Named moves, each a turn or a mirror, and the order they were made in; the first pair answered
dilek (before -> after):
[-4  4  0  1  2  9 -1  1  3  7  5 -3  4 -3  5  8 -6  4] -> [-8  6 -3 -3 -2  8 -3  1  4  7  7 -6  1 -2  5  4 -8  2]
[ -7  -8   2 -11  -4 -12   5   6 -14  17   0   3  -1   0  25   8  -3   3] -> [ -7 -12  -2 -11  -2  -9   3   6 -16  20  -2   3   0  -2  24   8  -4   4]
[  7   6 -12  -3  12   7  12   6 -13  10  -1  11  -1  -7   7  11  -9   3] -> [ -7   8 -13 -13   2   2  15   4  -8  10  10   2 -11  -3   6  -5  -5   2]
[ -2  -4   1  -9  -6  -9 -11   2  -6  -6   3  -2   3  -4   9 -11  -3  -5] -> [  6  -6   5  -1  -3  -5 -14   3  -9  -3  -5   5   6  -5  10   1  -4  -4]
libi (before -> after):
[ -1  -2   5   2  -7   4  -7  -5   4 -13   5  -3   4   6 -12 -19   7 -11] -> [  6  -2  -4  -4  -7  -2  -6   2 -14  10   1  15  11   4   3  10  -9  -1]
[-3  2  1 -3  1  4  4 -1  8 -2  9 -5 -3  8 -7 -5  0 -5] -> [-2  2 -3 -2  1  2  2  4 -1 10  4  4  4  2  2 13 -7  1]
[ 10   5  -2 -17   1   6   9  -5   3  -7  12 -10  -5  11 -22  -6  -1   4] -> [ 10   2  -7  -5   6   3   5  -2 -11   7  -6  -5   8  -1   4  26  -8  20]
bafu (before -> after):
[-4 -2  3 20  2 -5 -8  3 13 -1  1 -3 -2 -1  5  7  6  6] -> [  0  -2   5  17   1  -9 -11   4   7   5   0   3   1  -1   8  14   5   6]
[  8   2   4  -1  -2   4  -4  -7   4  -8  12  -2  -1   2  -6 -20   4  -8] -> [ 18  -1   4  -2  -1   1  -8  -4 -10   1  11  12   3   1  -5  -9  -5  -8]
[ 7 -1  3 -3 -2 -1 -2  0 -6 -1  3  8 -1  2 -2 -8 -3 -5] -> [  5   1   4  -3  -2  -1  -1  -3  -3  -5   4   0  -3   4  -2 -12   0  -5]
[ 10   3   1 -11  -8   1  -2   8 -10   8   7   6   2  12   2  -3  -3  -4] -> [  1   4   2 -10  -7   5   3   6   4  -3   9  -5  -5  11  -4 -13   4  -3]
Zutaf (before -> after):
[ -5   5   4   3   4  -4   2  -4   1  -5   0 -11   2   1  -6 -18   8  -9] -> [-16   8  -3  -5  -2 -10   1  -2  -3   4  -1  -8   1  -3   7  -8   4  -4]
[-11  -4  -2  -3   4   1   3  -1  11  -8  -6 -19  -4 -16  16  -5   6   5] -> [ -3  -3   0   3   6   5   3  -1  14 -12  -6 -19  -4 -15   9  -9   9   3]
[-4  5  3 20  6  8  3 -2  2  7 -4 -3  0 10 -7 15 10  5] -> [-8  5 -3 11  6  7  5  1  2 10  5 -5 -5 11 -7 12  8  6]
[  5   3   2 -12  -6  -3  -4   0  -2  -1   8   0  -5   4  -5   0  -7  -6] -> [ 5  1  5 -7 -6 -6 -8 -3 -7  0  1  2  0 -2  4  1 -9 -2]
Pairs:
Each pair is 2 to 3 moves apart.
[-28   0  -2  -8   5 -11  15   2  12   2  15  -6  -9  14  -4 -19  -8   3] -> [-18   1   4  -9   2 -10   9  -3   5   0  18   3  -9  15 -10 -28 -10  -8] -> bafu then libi then libi
[ 10  -4   1  -5   1  -4  -3  10  -9   4   5  15  11   1  -2  15 -17  -7] -> [ 14  -2   2  -1   8   9   6  11   4  -7   6  10   8   6 -21   8  -8  -9] -> bafu then dilek then libi
[-11   0  -1  -7   5  14  13  -3   7  -4   5 -10  -6   8  -7  -5   7   3] -> [  0  -1  -1 -15  -8  -1  -4   0 -17  12   6   7   2   4   9   5 -11   3] -> Zutaf then libi then bafu
[ 18  -6   2   7   6   9   2   7   0  -1  -6   8  13   2 -13   6   2  -8] -> [ 13  -8  10  11   0   0  -9   0  -1 -10  -6   2  12  -3  -3 -13   8 -10] -> dilek then Zutaf then Zutaf
[ 19  -2   5   8   1   2 -10  -1 -12   4  -7  14  11  -6   7  11  -9   2] -> [-13  -1   4  -8  -9 -10  -3  -6   3  -4   6 -16  -6  -9   9 -17   6   0] -> dilek then libi then libi
[ -2  -2  -6 -19  -7  -5  -1   0 -11   6  13  10   1   7  -3  -7  -8 -10] -> [-22  -2  -9  -2   4  -2   6   2   6  -3   0 -14  -5  -4   8  -3   8   1] -> bafu then libi then bafu
[ -8  -1  10  -5 -15 -12  -2   1  -5  -2   3  -4   2  -5   8  -5  -7   0] -> [-14   0   8  -2  -7  -5   4   0  10 -10   2 -14  -3  -1   1  -7   3   1] -> dilek then bafu then Zutaf
[  3   4   6  -9  -7  -7  -2  -5 -19   1  -3  17   1   0  -3 -15  -2  -8] -> [ -7   7  -1 -11 -11 -13   2  -1 -18   8  -4  14  -3  -6   6  -5  -5  -1] -> bafu then libi then dilek
[  4  -3  -7 -16 -13 -17  -3   1 -14   7  -1   8   0  -2  -2   2  -4   2] -> [  3  -2  -8  -7   1   2  13   2   7  -4  -2   0  -7   8 -24   4   4  -1] -> bafu then dilek then Zutaf
[ -6   3   0   9   5   9  13 -10   9  -8   7  -4   2  13 -11 -14   8  -2] -> [-9 -2 -1 22  9  8  9 -7  5 -3 -9 -6  9 -1  7  2 10 11] -> libi then libi
[-10   3 -10   3   7  -4   7   4   9   9 -17 -14  -3 -10  10  19   2  13] -> [-15   4  -9   7   8  -2   9   1  21  -3 -14 -24  -7  -6   0   4   9  11] -> libi then libi then libi
[ 11  -1  11  11  15  19  10   8   3 -11 -10  -6  13   9  -6  17   7   7] -> [ 23  -1  12  -2   1   8   0   4 -16  -2  -2  13  22  11  -3  12  -8   1] -> dilek then bafu then Zutaf
